In the data rows, 50 means zero.
Some points, one per row:
{69, 18, 54, 40, 54, 47, 65, 77, 57, 51, 49, 71, 48, 64, 50, 51, 58, 47, 37, 61, 17, 50, 29, 91,
 55, 04, 86, 69, 63, 51, 00, 41, 73, 19, 44, 57, 58, 55, 10, 62, 90, 54, 67, 65, 52, 28, 70, 44}
{58, 30, 57, 60, 78, 69, 37, 51, 64, 42, 73, 56, 27, 61, 31, 28, 36, 75, 24, 00, 67, 73, 60, 99,
 48, 54, 37, 44, 37, 45, 70, 50, 56, 59, 40, 38, 66, 53, 76, 71, 62, 51, 61, 49, 33, 54, 69, 87}
{93, 42, 87, 48, 49, 32, 52, 15, 20, 28, 46, 45, 55, 33, 25, 43, 39, 58, 99, 70, 41, 61, 23, 62,
 11, 76, 60, 50, 85, 46, 99, 69, 77, 64, 47, 56, 30, 77, 39, 47, 40, 71, 67, 65, 47, 63, 27, 34}
{57, 42, 98, 25, 69, 51, 61, 79, 39, 56, 51, 66, 44, 49, 52, 31, 54, 44, 78, 44, 49, 28, 58, 54,
 68, 67, 38, 48, 35, 55, 65, 49, 67, 67, 61, 46, 41, 58, 47, 49, 45, 61, 53, 37, 56, 66, 40, 80}
{30, 64, 10, 62, 41, 49, 40, 46, 48, 49, 51, 63, 40, 61, 22, 42, 62, 51, 78, 28, 75, 60, 59, 81,
 54, 00, 29, 53, 37, 30, 35, 70, 49, 57, 42, 31, 62, 66, 62, 59, 26, 48, 40, 43, 57, 74, 48, 97}
{63, 99, 99, 43, 41, 23, 46, 54, 60, 27, 51, 62, 45, 56, 30, 42, 24, 75, 83, 35, 93, 40, 43, 60,
 42, 41, 56, 50, 58, 45, 60, 41, 35, 87, 43, 42, 19, 72, 39, 68, 07, 62, 55, 38, 56, 55, 38, 67}
{57, 77, 45, 55, 65, 42, 45, 82, 81, 24, 48, 59, 51, 52, 41, 59, 42, 33, 78, 45, 51, 51, 52, 55,
 57, 99, 67, 67, 57, 63, 58, 55, 50, 76, 47, 41, 39, 76, 49, 63, 33, 48, 54, 35, 41, 55, 35, 83}
{70, 37, 99, 46, 67, 76, 48, 25, 32, 39, 46, 29, 59, 36, 67, 59, 51, 58, 60, 68, 47, 31, 71, 47,
 47, 25, 38, 61, 60, 64, 94, 77, 65, 69, 57, 55, 42, 46, 43, 43, 55, 50, 54, 55, 65, 45, 22, 14}
{32, 93, 16, 71, 62, 23, 67, 17, 72, 52, 38, 63, 54, 47, 27, 27, 66, 36, 91, 30, 47, 55, 27, 84,
 73, 72, 46, 31, 46, 55, 44, 67, 45, 54, 50, 66, 56, 84, 77, 33, 63, 52, 65, 52, 66, 32, 51, 88}
{41, 00, 10, 41, 13, 48, 33, 10, 51, 36, 57, 35, 39, 60, 21, 61, 46, 39, 99, 21, 73, 74, 45, 31,
 89, 41, 29, 60, 34, 18, 11, 55, 59, 67, 32, 23, 92, 43, 63, 62, 53, 41, 34, 27, 31, 55, 56, 99}
{58, 62, 99, 72, 39, 72, 40, 33, 43, 86, 50, 54, 42, 47, 47, 46, 43, 37, 71, 41, 55, 44, 40, 68,
 80, 10, 33, 64, 29, 52, 73, 36, 46, 70, 62, 57, 61, 41, 15, 22, 31, 51, 29, 52, 16, 87, 81, 50}
{57, 00, 39, 60, 41, 33, 78, 24, 47, 43, 42, 67, 63, 50, 54, 53, 65, 66, 68, 99, 23, 61, 73, 51,
 50, 43, 59, 56, 52, 45, 83, 56, 62, 43, 52, 64, 39, 37, 66, 44, 99, 55, 76, 49, 56, 42, 32, 41}
{61, 50, 18, 74, 49, 55, 51, 49, 48, 82, 36, 44, 70, 36, 54, 57, 49, 72, 30, 73, 40, 85, 66, 62,
 57, 72, 43, 55, 59, 48, 46, 38, 30, 72, 60, 63, 44, 58, 61, 50, 84, 53, 51, 44, 77, 53, 63, 15}
{37, 55, 69, 69, 48, 37, 45, 43, 83, 47, 47, 58, 58, 57, 54, 54, 38, 50, 46, 33, 39, 44, 19, 30,
 57, 47, 46, 46, 37, 46, 60, 52, 52, 99, 67, 52, 76, 88, 18, 51, 47, 24, 52, 56, 49, 22, 65, 54}
{70, 43, 53, 35, 50, 47, 55, 21, 54, 28, 67, 61, 60, 44, 48, 55, 44, 99, 68, 67, 77, 56, 94, 27,
 68, 36, 51, 63, 71, 75, 47, 42, 53, 13, 52, 49, 33, 21, 28, 42, 31, 49, 47, 58, 58, 52, 49, 55}
{40, 67, 00, 66, 58, 54, 54, 80, 78, 63, 56, 51, 65, 52, 64, 55, 60, 56, 24, 58, 35, 58, 59, 05,
 80, 66, 49, 40, 72, 32, 57, 61, 28, 17, 33, 38, 56, 05, 30, 68, 87, 59, 54, 49, 40, 95, 70, 11}
{15, 53, 19, 44, 54, 43, 65, 32, 69, 71, 47, 51, 49, 81, 72, 52, 67, 61, 63, 47, 57, 31, 72, 00,
 64, 16, 52, 61, 42, 53, 74, 35, 29, 00, 46, 45, 83, 13, 54, 30, 65, 52, 39, 49, 37, 53, 77, 36}
{59, 44, 13, 62, 52, 46, 52, 40, 50, 37, 55, 47, 55, 51, 40, 47, 45, 36, 39, 61, 73, 46, 70, 35,
 99, 33, 79, 44, 60, 30, 32, 35, 60, 42, 48, 37, 42, 39, 99, 68, 80, 62, 41, 45, 38, 63, 35, 38}
{28, 99, 00, 40, 66, 58, 51, 38, 69, 39, 32, 69, 43, 47, 72, 39, 57, 34, 49, 07, 63, 51, 63, 12,
 28, 00, 57, 48, 37, 53, 40, 37, 62, 43, 44, 44, 71, 00, 86, 27, 60, 37, 39, 48, 66, 80, 53, 90}
{41, 99, 34, 59, 13, 08, 61, 28, 64, 43, 43, 53, 58, 64, 35, 58, 55, 52, 22, 43, 65, 47, 41, 45,
 37, 64, 46, 20, 58, 42, 85, 70, 49, 43, 43, 26, 78, 82, 55, 34, 22, 42, 33, 48, 57, 33, 51, 73}
{02, 58, 55, 39, 49, 68, 39, 04, 99, 70, 58, 58, 72, 57, 62, 61, 41, 56, 39, 67, 66, 57, 51, 63,
 73, 26, 56, 64, 55, 70, 32, 36, 65, 32, 58, 61, 50, 90, 41, 47, 37, 34, 38, 42, 59, 73, 61, 55}
{49, 38, 97, 64, 58, 36, 58, 85, 65, 52, 31, 59, 61, 29, 47, 61, 54, 48, 49, 61, 32, 73, 41, 69,
 46, 73, 52, 51, 67, 50, 51, 67, 73, 33, 65, 44, 47, 21, 99, 35, 50, 46, 65, 54, 47, 65, 23, 41}
{58, 83, 00, 71, 57, 36, 46, 47, 47, 37, 43, 54, 72, 53, 35, 40, 64, 31, 53, 42, 67, 62, 26, 64,
 90, 99, 82, 44, 74, 27, 88, 47, 57, 65, 43, 60, 66, 27, 94, 79, 40, 66, 52, 61, 49, 39, 52, 51}
{50, 33, 33, 09, 41, 74, 37, 07, 61, 50, 40, 15, 57, 47, 23, 70, 45, 86, 24, 66, 26, 39, 54, 00,
 38, 92, 20, 57, 74, 41, 80, 75, 84, 50, 40, 40, 86, 34, 61, 65, 25, 39, 40, 48, 30, 77, 60, 37}
{17, 99, 50, 71, 37, 61, 71, 94, 81, 90, 20, 57, 65, 45, 62, 55, 65, 31, 00, 39, 32, 68, 42, 73,
 88, 31, 28, 45, 36, 69, 26, 50, 72, 42, 59, 67, 80, 34, 93, 51, 57, 46, 48, 45, 46, 66, 50, 59}
{46, 38, 41, 00, 64, 68, 43, 47, 42, 43, 55, 45, 32, 31, 46, 51, 59, 40, 55, 69, 40, 89, 54, 69,
 99, 35, 38, 54, 43, 52, 15, 62, 56, 49, 44, 54, 05, 11, 10, 78, 98, 39, 47, 61, 38, 29, 45, 64}
{43, 34, 07, 29, 62, 39, 49, 84, 37, 35, 35, 77, 45, 40, 44, 52, 46, 21, 48, 45, 50, 64, 46, 48,
 44, 51, 47, 67, 26, 50, 47, 30, 56, 45, 60, 41, 68, 58, 76, 34, 83, 41, 47, 39, 67, 49, 48, 72}
{77, 64, 89, 21, 44, 31, 50, 48, 46, 13, 79, 57, 43, 49, 31, 47, 34, 66, 99, 69, 51, 69, 71, 57,
 74, 05, 33, 37, 47, 54, 58, 58, 66, 62, 47, 39, 56, 51, 45, 69, 74, 42, 65, 62, 20, 24, 43, 60}
{46, 00, 45, 38, 38, 36, 54, 60, 59, 64, 61, 41, 71, 29, 33, 53, 57, 49, 00, 62, 43, 38, 28, 36,
 49, 11, 63, 39, 74, 21, 51, 62, 46, 46, 23, 40, 44, 36, 94, 48, 63, 56, 52, 59, 53, 71, 54, 35}
{49, 06, 13, 58, 42, 63, 42, 73, 25, 69, 48, 25, 58, 46, 61, 67, 52, 53, 56, 48, 55, 42, 40, 55,
 40, 35, 50, 40, 35, 53, 91, 42, 31, 75, 65, 77, 46, 83, 59, 61, 00, 43, 44, 40, 55, 71, 64, 30}
{60, 68, 00, 19, 85, 53, 54, 33, 28, 47, 70, 21, 53, 45, 56, 50, 42, 52, 34, 69, 35, 36, 87, 35,
 27, 62, 53, 67, 54, 74, 59, 33, 39, 26, 34, 52, 20, 72, 49, 43, 62, 60, 54, 74, 63, 07, 59, 69}
{65, 28, 49, 00, 63, 47, 74, 58, 50, 36, 49, 45, 50, 70, 72, 57, 75, 80, 64, 77, 25, 46, 51, 00,
 56, 39, 88, 47, 65, 44, 96, 43, 43, 18, 68, 56, 43, 27, 26, 70, 33, 62, 47, 62, 43, 40, 45, 30}
{68, 30, 37, 50, 29, 32, 60, 67, 47, 32, 37, 77, 49, 28, 19, 51, 66, 41, 68, 44, 59, 74, 54, 64,
 17, 43, 50, 50, 48, 34, 24, 77, 78, 52, 60, 41, 43, 22, 94, 50, 76, 39, 55, 55, 77, 42, 20, 67}
{63, 52, 19, 18, 29, 29, 46, 41, 43, 26, 52, 60, 45, 35, 46, 42, 52, 85, 99, 34, 29, 99, 40, 59,
 64, 23, 68, 32, 50, 40, 30, 54, 59, 54, 57, 43, 64, 58, 33, 35, 76, 27, 74, 73, 65, 05, 21, 24}
{18, 38, 19, 58, 68, 50, 47, 09, 68, 56, 27, 72, 53, 46, 47, 73, 62, 21, 84, 40, 53, 37, 49, 47,
 19, 00, 53, 45, 36, 66, 56, 37, 41, 12, 68, 52, 76, 45, 41, 25, 65, 30, 36, 52, 64, 39, 63, 52}
{49, 00, 61, 20, 33, 37, 37, 50, 44, 38, 71, 61, 33, 63, 46, 35, 53, 31, 66, 45, 74, 63, 42, 74,
 10, 61, 64, 38, 78, 43, 28, 63, 60, 67, 60, 50, 56, 71, 58, 66, 00, 61, 34, 67, 46, 33, 69, 75}
12 more points follow, each with its number after it:
{44, 77, 93, 59, 40, 76, 47, 75, 39, 58, 65, 45, 38, 42, 62, 47, 41, 66, 29, 49, 19, 33, 55, 64,
 70, 78, 38, 56, 29, 61, 01, 40, 58, 58, 43, 48, 39, 29, 28, 57, 68, 43, 66, 39, 72, 26, 44, 34} 0
{30, 61, 97, 18, 75, 41, 38, 78, 74, 40, 83, 48, 61, 64, 61, 55, 36, 60, 70, 32, 47, 89, 43, 46,
 00, 08, 66, 62, 56, 62, 00, 37, 58, 50, 31, 51, 43, 85, 32, 37, 32, 52, 50, 44, 30, 73, 42, 35} 1
{41, 42, 20, 59, 77, 32, 63, 57, 64, 44, 44, 45, 76, 48, 76, 37, 36, 31, 99, 72, 30, 30, 31, 02,
 47, 60, 53, 45, 58, 60, 84, 55, 91, 53, 67, 54, 57, 58, 99, 60, 41, 78, 71, 51, 26, 53, 45, 50} 2
{36, 85, 07, 35, 36, 69, 69, 58, 77, 94, 25, 45, 67, 34, 53, 55, 67, 57, 46, 49, 37, 52, 29, 66,
 70, 83, 20, 34, 31, 67, 60, 53, 58, 36, 59, 67, 54, 50, 41, 59, 49, 44, 50, 45, 54, 84, 45, 84} 3
{72, 37, 05, 93, 37, 48, 46, 60, 24, 67, 41, 44, 56, 45, 36, 72, 61, 64, 09, 58, 35, 64, 26, 63,
 50, 85, 55, 49, 68, 41, 40, 74, 19, 03, 27, 68, 45, 40, 78, 69, 13, 64, 62, 56, 57, 55, 53, 51} 4
{50, 68, 99, 41, 16, 43, 54, 56, 46, 55, 29, 41, 54, 66, 33, 58, 61, 45, 27, 83, 40, 48, 57, 48,
 00, 37, 70, 46, 62, 19, 42, 47, 41, 30, 43, 35, 94, 46, 57, 72, 60, 58, 38, 49, 39, 48, 79, 20} 5
{38, 86, 29, 59, 56, 40, 50, 01, 70, 60, 51, 62, 46, 63, 61, 65, 62, 35, 18, 40, 38, 65, 58, 44,
 54, 28, 45, 57, 40, 26, 20, 46, 09, 26, 47, 31, 77, 60, 67, 49, 66, 50, 44, 31, 59, 67, 50, 43} 6
{45, 22, 71, 37, 34, 53, 56, 00, 46, 49, 67, 47, 44, 57, 65, 64, 30, 54, 35, 56, 50, 19, 64, 73,
 62, 77, 51, 76, 50, 46, 31, 26, 78, 64, 59, 52, 17, 49, 66, 48, 25, 66, 55, 23, 63, 77, 14, 64} 7
{29, 82, 66, 04, 36, 40, 66, 76, 88, 50, 49, 48, 67, 59, 49, 59, 59, 81, 00, 31, 64, 34, 38, 51,
 41, 18, 33, 33, 37, 74, 11, 54, 32, 52, 25, 62, 78, 33, 74, 30, 40, 45, 55, 50, 58, 42, 47, 60} 8
{64, 73, 05, 71, 99, 47, 38, 87, 15, 51, 59, 35, 55, 28, 58, 37, 43, 34, 29, 60, 75, 54, 32, 49,
 47, 18, 67, 55, 46, 43, 47, 47, 80, 74, 43, 70, 31, 49, 95, 69, 00, 57, 58, 42, 46, 55, 56, 48} 9
{27, 34, 99, 38, 72, 54, 59, 23, 50, 46, 46, 72, 46, 46, 49, 60, 53, 39, 99, 42, 30, 19, 82, 00,
 53, 89, 34, 69, 38, 62, 99, 35, 64, 33, 60, 42, 75, 18, 56, 45, 62, 47, 51, 25, 76, 26, 36, 67} 10
{40, 00, 60, 32, 43, 42, 47, 22, 45, 49, 49, 56, 33, 66, 22, 80, 49, 41, 56, 37, 50, 25, 70, 33,
 11, 66, 46, 46, 49, 25, 87, 59, 31, 57, 55, 25, 61, 35, 32, 55, 26, 38, 37, 28, 47, 37, 58, 32} 11
Which three of these numbered points are nearest to each point below, looking only along the 5 directions in which the first points spread most? Their numbers follow each, nearest first.
{33, 53, 51, 34, 36, 58, 48, 86, 76, 73, 60, 58, 58, 61, 39, 42, 46, 75, 22, 33, 91, 47, 63, 24,
 89, 74, 63, 45, 54, 62, 50, 20, 65, 83, 40, 51, 39, 56, 28, 35, 66, 47, 34, 37, 57, 65, 46, 00} > 5 3 8
{26, 64, 91, 48, 28, 60, 33, 99, 64, 51, 73, 56, 54, 55, 53, 24, 49, 39, 08, 27, 61, 55, 38, 20,
 66, 85, 48, 62, 58, 40, 25, 57, 64, 31, 48, 57, 76, 53, 31, 56, 27, 43, 71, 67, 23, 63, 71, 41} > 3 5 8
{31, 50, 80, 87, 16, 59, 31, 00, 36, 31, 59, 29, 53, 59, 33, 82, 45, 83, 67, 24, 75, 21, 58, 31,
 25, 99, 52, 55, 40, 42, 20, 56, 16, 72, 47, 48, 53, 17, 25, 66, 26, 30, 40, 10, 79, 58, 27, 50} > 11 10 7
{66, 63, 63, 02, 54, 45, 61, 22, 49, 59, 45, 42, 66, 21, 62, 51, 56, 70, 27, 48, 69, 36, 22, 29,
 27, 69, 55, 32, 69, 64, 95, 71, 52, 32, 40, 57, 52, 80, 97, 34, 51, 54, 53, 57, 64, 60, 31, 26} > 2 5 7
{34, 19, 53, 73, 45, 63, 57, 77, 53, 62, 46, 54, 53, 77, 60, 53, 66, 40, 34, 38, 32, 52, 69, 22,
 64, 05, 49, 57, 51, 39, 45, 57, 34, 31, 37, 36, 77, 60, 09, 37, 33, 56, 45, 30, 26, 99, 56, 45} > 8 5 6
{40, 30, 99, 47, 51, 38, 71, 36, 39, 70, 28, 64, 64, 40, 60, 52, 46, 36, 81, 41, 17, 60, 53, 92,
 99, 63, 30, 36, 39, 62, 00, 50, 48, 44, 64, 65, 53, 40, 33, 19, 58, 48, 60, 49, 62, 52, 59, 35} > 0 1 8
{51, 43, 00, 10, 43, 62, 60, 36, 67, 43, 40, 52, 46, 59, 37, 45, 82, 21, 99, 22, 72, 60, 63, 65,
 42, 00, 80, 44, 75, 55, 11, 46, 53, 38, 48, 60, 67, 43, 61, 30, 32, 56, 37, 79, 47, 30, 43, 59} > 6 8 10
{46, 21, 14, 47, 56, 58, 37, 31, 40, 35, 59, 22, 71, 16, 44, 73, 42, 52, 18, 71, 61, 43, 51, 20,
 47, 54, 43, 60, 60, 57, 65, 91, 56, 42, 38, 42, 46, 40, 66, 30, 23, 46, 54, 53, 58, 60, 40, 16} > 2 10 5
{71, 67, 24, 49, 43, 40, 54, 41, 41, 34, 61, 61, 36, 44, 38, 38, 56, 62, 80, 61, 49, 44, 13, 50,
 00, 83, 61, 44, 92, 38, 47, 71, 25, 55, 48, 56, 46, 00, 67, 78, 47, 80, 51, 71, 56, 49, 25, 35} > 2 4 9
{60, 45, 25, 91, 30, 29, 72, 66, 55, 66, 48, 63, 45, 61, 29, 45, 60, 24, 45, 61, 37, 73, 24, 92,
 45, 48, 45, 59, 58, 36, 99, 61, 25, 40, 54, 47, 33, 48, 50, 74, 71, 61, 69, 63, 54, 42, 77, 61} > 9 5 4
{28, 30, 52, 45, 28, 34, 30, 00, 62, 42, 47, 52, 50, 58, 38, 56, 55, 42, 89, 31, 76, 50, 54, 72,
 34, 74, 44, 38, 54, 38, 70, 64, 43, 28, 50, 25, 74, 70, 69, 27, 58, 31, 28, 57, 54, 55, 60, 61} > 11 7 10
{54, 87, 02, 93, 43, 60, 42, 99, 05, 50, 24, 34, 61, 30, 72, 66, 56, 53, 26, 49, 52, 46, 23, 84,
 32, 59, 50, 48, 23, 54, 73, 41, 51, 56, 59, 76, 23, 62, 44, 70, 19, 31, 47, 44, 62, 41, 14, 34} > 9 3 4
{46, 29, 70, 53, 65, 85, 43, 73, 53, 63, 45, 67, 53, 42, 65, 36, 62, 34, 00, 52, 32, 55, 59, 00,
 75, 57, 48, 36, 55, 64, 54, 52, 83, 40, 39, 73, 17, 35, 38, 59, 48, 44, 50, 61, 43, 39, 28, 59} > 5 0 7
{45, 70, 57, 38, 32, 47, 33, 99, 63, 32, 68, 55, 50, 66, 44, 46, 45, 80, 51, 49, 82, 32, 36, 55,
 60, 31, 67, 37, 70, 32, 47, 49, 57, 90, 51, 52, 56, 85, 43, 48, 39, 51, 36, 53, 62, 48, 27, 14} > 7 5 9
{73, 05, 99, 18, 49, 55, 49, 15, 42, 47, 49, 29, 41, 44, 75, 61, 45, 55, 58, 51, 56, 38, 44, 99,
 23, 00, 59, 57, 41, 48, 71, 33, 21, 65, 69, 60, 17, 62, 05, 49, 32, 49, 27, 61, 42, 74, 41, 70} > 1 7 10
{38, 00, 90, 87, 51, 50, 29, 56, 54, 29, 79, 42, 48, 48, 38, 39, 38, 18, 99, 27, 81, 49, 46, 26,
 72, 08, 43, 29, 47, 47, 42, 76, 59, 15, 51, 46, 66, 52, 26, 70, 13, 33, 48, 52, 54, 46, 38, 45} > 1 7 10
{66, 47, 21, 50, 52, 48, 35, 62, 59, 44, 86, 28, 55, 48, 45, 63, 27, 53, 89, 66, 46, 35, 92, 08,
 50, 35, 54, 72, 41, 76, 52, 44, 80, 65, 42, 38, 51, 82, 46, 00, 65, 44, 57, 41, 58, 31, 18, 21} > 10 11 7
{55, 31, 83, 78, 34, 53, 31, 00, 23, 66, 47, 56, 40, 37, 39, 29, 42, 24, 16, 68, 39, 42, 75, 64,
 51, 72, 33, 65, 36, 43, 37, 40, 41, 63, 41, 46, 35, 36, 61, 62, 87, 50, 41, 56, 41, 44, 75, 34} > 5 7 0
Now 12 new points, numbered from 0 again:
{79, 48, 35, 64, 48, 36, 54, 23, 33, 28, 46, 42, 59, 24, 62, 53, 63, 43, 05, 47, 38, 51, 60, 29,
 38, 07, 69, 44, 50, 45, 21, 45, 75, 71, 58, 52, 46, 57, 28, 27, 55, 48, 62, 59, 60, 42, 34, 41} 0
{51, 99, 14, 34, 54, 37, 39, 12, 39, 76, 36, 73, 41, 53, 34, 63, 33, 39, 64, 43, 46, 98, 84, 50,
 22, 31, 43, 56, 50, 61, 25, 46, 27, 53, 77, 37, 55, 70, 43, 17, 41, 42, 36, 44, 52, 47, 66, 64} 1
{42, 09, 11, 99, 42, 39, 20, 99, 30, 21, 50, 38, 46, 50, 27, 45, 47, 48, 47, 64, 86, 48, 33, 26,
 97, 96, 43, 40, 39, 31, 42, 75, 44, 53, 33, 57, 60, 56, 47, 82, 00, 46, 48, 42, 57, 59, 64, 62} 2
{28, 99, 40, 60, 74, 57, 43, 00, 30, 61, 59, 28, 51, 71, 62, 58, 43, 42, 00, 80, 31, 41, 64, 80,
 44, 67, 41, 47, 39, 48, 75, 35, 41, 64, 39, 42, 38, 89, 62, 39, 37, 63, 42, 53, 28, 12, 55, 48} 3
{44, 56, 71, 10, 60, 32, 80, 26, 63, 94, 46, 50, 73, 46, 62, 52, 62, 72, 51, 60, 41, 40, 54, 00,
 99, 98, 27, 38, 74, 55, 15, 52, 36, 48, 30, 52, 64, 80, 59, 31, 43, 64, 51, 52, 56, 39, 76, 52} 4
{56, 22, 00, 60, 48, 37, 48, 99, 17, 16, 33, 49, 36, 48, 30, 50, 33, 30, 15, 57, 79, 61, 59, 69,
 86, 46, 55, 51, 59, 39, 99, 42, 28, 68, 37, 52, 20, 59, 64, 79, 63, 80, 39, 38, 31, 82, 31, 96} 5
{47, 54, 52, 99, 50, 88, 48, 87, 33, 65, 68, 38, 36, 62, 64, 39, 45, 14, 51, 44, 44, 00, 74, 74,
 76, 99, 23, 70, 31, 50, 14, 43, 90, 54, 43, 44, 55, 72, 77, 41, 97, 65, 54, 37, 31, 63, 39, 31} 6
{37, 78, 99, 99, 51, 82, 29, 85, 62, 78, 23, 42, 43, 52, 60, 44, 50, 06, 44, 32, 57, 61, 23, 64,
 03, 71, 48, 53, 49, 66, 45, 48, 48, 49, 71, 57, 55, 99, 51, 62, 57, 48, 36, 65, 22, 58, 72, 31} 7
{68, 24, 73, 42, 59, 42, 53, 30, 22, 49, 40, 49, 58, 35, 55, 29, 22, 73, 00, 93, 33, 42, 49, 76,
 67, 58, 50, 52, 68, 43, 39, 43, 88, 54, 58, 63, 36, 73, 83, 53, 29, 81, 58, 47, 27, 54, 52, 52} 8
{60, 38, 81, 67, 57, 45, 31, 00, 53, 42, 51, 55, 38, 46, 32, 67, 36, 49, 28, 53, 56, 37, 90, 82,
 36, 86, 61, 66, 32, 59, 36, 42, 37, 50, 39, 37, 37, 30, 00, 45, 31, 38, 35, 16, 80, 39, 27, 63} 9
{40, 66, 99, 06, 34, 58, 45, 58, 50, 60, 83, 55, 34, 60, 43, 39, 62, 40, 58, 37, 73, 41, 38, 56,
 96, 55, 29, 68, 35, 39, 07, 69, 39, 60, 40, 24, 66, 86, 29, 58, 19, 54, 33, 60, 34, 45, 54, 64} 10
{33, 80, 69, 66, 38, 31, 69, 99, 57, 67, 45, 54, 60, 28, 59, 42, 60, 17, 06, 59, 29, 28, 51, 78,
 54, 85, 16, 40, 29, 71, 77, 50, 50, 13, 51, 58, 60, 41, 79, 40, 71, 38, 60, 59, 52, 47, 56, 34} 11
The same question for these:
{50, 58, 99, 58, 63, 43, 40, 52, 55, 61, 58, 45, 36, 52, 60, 53, 40, 82, 85, 53, 55, 45, 39, 99,
 40, 69, 38, 67, 41, 35, 36, 54, 38, 60, 76, 48, 65, 12, 55, 56, 79, 42, 36, 51, 41, 41, 69, 92} > 10 9 0
{33, 20, 13, 45, 20, 48, 46, 75, 31, 48, 47, 42, 54, 39, 57, 60, 51, 46, 43, 01, 65, 55, 55, 23,
 18, 45, 70, 54, 29, 59, 72, 38, 23, 50, 55, 69, 69, 39, 21, 50, 00, 35, 49, 26, 76, 49, 26, 00} > 4 3 0
{46, 39, 00, 47, 41, 29, 65, 68, 48, 52, 62, 49, 76, 61, 84, 55, 41, 64, 00, 58, 50, 48, 62, 03,
 51, 61, 54, 43, 43, 52, 54, 27, 65, 46, 54, 68, 61, 78, 54, 15, 42, 52, 66, 42, 57, 45, 49, 36} > 4 3 0
{49, 62, 45, 25, 50, 32, 53, 35, 44, 55, 53, 74, 34, 62, 34, 44, 70, 62, 46, 15, 76, 43, 36, 24,
 77, 30, 53, 32, 49, 33, 28, 63, 24, 31, 48, 20, 40, 31, 06, 59, 60, 50, 24, 51, 72, 66, 47, 83} > 1 0 9
{51, 65, 64, 71, 49, 20, 53, 00, 61, 78, 33, 57, 52, 42, 52, 51, 38, 31, 15, 52, 54, 50, 69, 41,
 65, 99, 35, 43, 47, 75, 50, 54, 57, 43, 77, 55, 61, 99, 07, 05, 20, 61, 39, 58, 35, 43, 55, 69} > 3 4 9
{54, 47, 75, 94, 60, 41, 74, 58, 52, 56, 38, 77, 49, 62, 46, 46, 52, 36, 69, 64, 18, 71, 36, 37,
 28, 75, 65, 70, 59, 47, 64, 66, 74, 33, 68, 66, 45, 86, 83, 52, 58, 69, 74, 64, 40, 40, 48, 35} > 8 5 6
{57, 30, 99, 99, 66, 44, 33, 26, 54, 31, 86, 25, 64, 47, 54, 71, 20, 24, 80, 79, 58, 55, 49, 59,
 10, 20, 53, 78, 45, 78, 57, 45, 74, 43, 44, 27, 27, 46, 59, 51, 62, 48, 50, 53, 49, 22, 45, 38} > 9 0 8
{35, 11, 14, 15, 06, 70, 57, 34, 53, 69, 39, 50, 48, 62, 44, 57, 81, 26, 48, 59, 59, 35, 50, 47,
 27, 37, 37, 65, 41, 54, 96, 46, 58, 14, 46, 33, 88, 47, 71, 21, 43, 44, 29, 65, 32, 48, 90, 45} > 4 1 3
{31, 75, 07, 48, 66, 49, 61, 07, 71, 54, 43, 56, 51, 59, 49, 70, 48, 47, 99, 34, 42, 35, 80, 66,
 44, 60, 45, 72, 22, 67, 43, 42, 63, 62, 58, 52, 56, 67, 44, 08, 00, 42, 52, 51, 59, 29, 62, 62} > 1 10 9
{41, 30, 02, 00, 67, 89, 54, 32, 59, 89, 31, 41, 60, 45, 32, 54, 57, 67, 67, 69, 31, 41, 27, 13,
 51, 37, 33, 72, 52, 71, 43, 42, 26, 26, 54, 64, 66, 39, 00, 49, 28, 46, 42, 60, 44, 88, 52, 51} > 4 0 1
{50, 76, 99, 86, 32, 62, 30, 74, 50, 61, 56, 44, 56, 44, 79, 65, 46, 29, 29, 32, 65, 50, 00, 62,
 74, 00, 50, 31, 42, 54, 42, 51, 44, 91, 52, 64, 56, 61, 67, 64, 31, 26, 50, 58, 53, 50, 42, 36} > 7 6 10
{56, 29, 89, 85, 62, 20, 48, 56, 55, 44, 62, 57, 49, 66, 37, 56, 30, 41, 25, 91, 73, 40, 46, 64,
 36, 78, 51, 52, 53, 41, 79, 49, 17, 40, 50, 42, 19, 26, 85, 37, 83, 68, 43, 35, 53, 69, 53, 53} > 8 5 4
{46, 54, 66, 54, 63, 56, 53, 89, 40, 45, 45, 41, 46, 53, 37, 49, 79, 54, 53, 68, 48, 45, 27, 79,
 40, 67, 62, 18, 73, 60, 46, 71, 15, 45, 31, 74, 44, 58, 00, 35, 31, 52, 56, 66, 74, 30, 49, 28} > 8 9 0
{36, 75, 28, 39, 46, 71, 59, 99, 69, 50, 22, 73, 62, 30, 81, 48, 54, 58, 10, 74, 24, 59, 49, 13,
 81, 25, 43, 39, 39, 61, 17, 52, 65, 55, 65, 74, 28, 42, 55, 32, 49, 38, 63, 49, 63, 89, 37, 14} > 11 6 0
{60, 06, 40, 42, 64, 60, 42, 85, 63, 35, 31, 33, 43, 52, 50, 55, 72, 42, 46, 08, 76, 31, 45, 13,
 57, 41, 89, 51, 68, 23, 55, 35, 46, 90, 54, 42, 48, 35, 55, 52, 50, 51, 26, 62, 38, 54, 48, 33} > 4 0 3
{30, 91, 73, 93, 67, 62, 45, 71, 57, 62, 45, 46, 43, 64, 70, 42, 31, 56, 35, 41, 40, 56, 44, 42,
 05, 99, 47, 75, 25, 54, 44, 31, 46, 75, 64, 55, 17, 85, 18, 41, 67, 55, 52, 47, 43, 72, 67, 36} > 7 3 6
{60, 50, 99, 35, 34, 44, 65, 76, 55, 38, 67, 48, 61, 34, 79, 46, 50, 68, 21, 90, 21, 32, 30, 39,
 02, 08, 55, 57, 72, 40, 33, 53, 59, 45, 33, 60, 25, 43, 63, 67, 45, 60, 55, 62, 49, 40, 40, 23} > 8 0 4
{49, 32, 13, 25, 49, 50, 63, 28, 58, 51, 22, 61, 49, 39, 10, 51, 56, 53, 54, 71, 61, 48, 47, 23,
 39, 00, 59, 44, 50, 30, 35, 43, 44, 48, 50, 58, 46, 59, 40, 99, 92, 51, 67, 34, 83, 62, 34, 30} > 0 4 1
